In the data rows, the value 128 means zero.
Here are some numbered points:
array([100, 132, 180, 146, 181, 114, 116,  73, 118, 102, 143]) 0
array([155, 168,  70, 126, 119, 164, 147, 164, 108, 132, 154]) 1
array([158, 108, 131, 162, 110, 139, 115, 184, 101, 133, 132]) 2
array([151, 125, 160,  91, 125, 129,  92, 117, 141,  87, 113]) 3
array([157, 111, 145, 152, 122, 114,  77, 133,  91, 143, 159]) 4
array([142, 126, 108, 125, 119, 126, 123, 166, 115, 154, 120]) 5
array([117, 146, 102, 118,  97, 131, 121, 122, 174, 114, 137]) 6
array([152,  92, 125, 161, 119, 101, 146, 146, 143, 116, 102]) 7
array([120, 143,  99, 123,  98, 127, 122, 125, 173, 118, 133]) 8
array([115, 117, 125, 106,  88, 143, 135, 161, 181, 119,  97]) 9
array([ 77, 193, 106,  87, 113, 163, 103,  86, 160, 106, 161]) 10
array([127, 124, 116, 138, 144, 108, 155, 123, 133, 155, 137]) 11
array([162, 119, 128, 161, 105, 137, 101, 176,  98, 143, 151]) 12
array([119, 118, 119, 135, 116, 121, 110, 153, 123, 144, 111]) 13
array([160, 110,  94, 175, 134, 124, 153, 176,  95, 138, 119]) 14
array([121, 118, 144, 103, 141, 130, 149, 125, 140, 140, 120]) 15
array([141,  96,  95, 158, 118, 116, 153, 186, 105, 159,  74]) 16
Which three points above are nearest to each new point by angle? Their numbers follow each, nearest first.
array([ 53, 197, 128,  89, 126, 191, 118, 100, 172,  80, 134]) 10 6 8
array([160,  86, 151, 159, 140,  91, 117, 139,  79, 153, 117]) 4 2 14
array([162, 108, 168, 111, 148, 128, 129, 112, 113,  79,  98]) 3 0 7
array([158, 120, 164,  93, 125, 125,  91, 119, 139,  86, 112]) 3 0 9
array([133, 139,  71, 122, 128, 111, 124, 135, 116, 164, 121]) 5 1 16
array([163, 161,  75, 128, 121, 160, 149, 166, 104, 129, 149]) 1 14 5
array([154,  85, 124, 170, 125,  93, 151, 146, 143, 113,  93]) 7 16 14
array([119, 118, 147, 107, 145, 128, 146, 120, 138, 136, 122]) 15 0 11
array([104, 184, 138,  71, 146, 147, 112,  57, 143, 113, 193]) 10 0 6
array([140,  95, 114, 139, 163,  69, 184, 106, 113, 158, 109]) 11 7 16
array([110,  88, 221, 151, 180, 113, 129, 110, 119,  97,  91]) 0 15 3
array([ 34, 174, 135, 114, 157, 161, 172,  65, 185,  84, 129]) 10 0 6
array([142, 129, 106, 125, 114, 130, 117, 171, 116, 153, 123]) 5 13 12
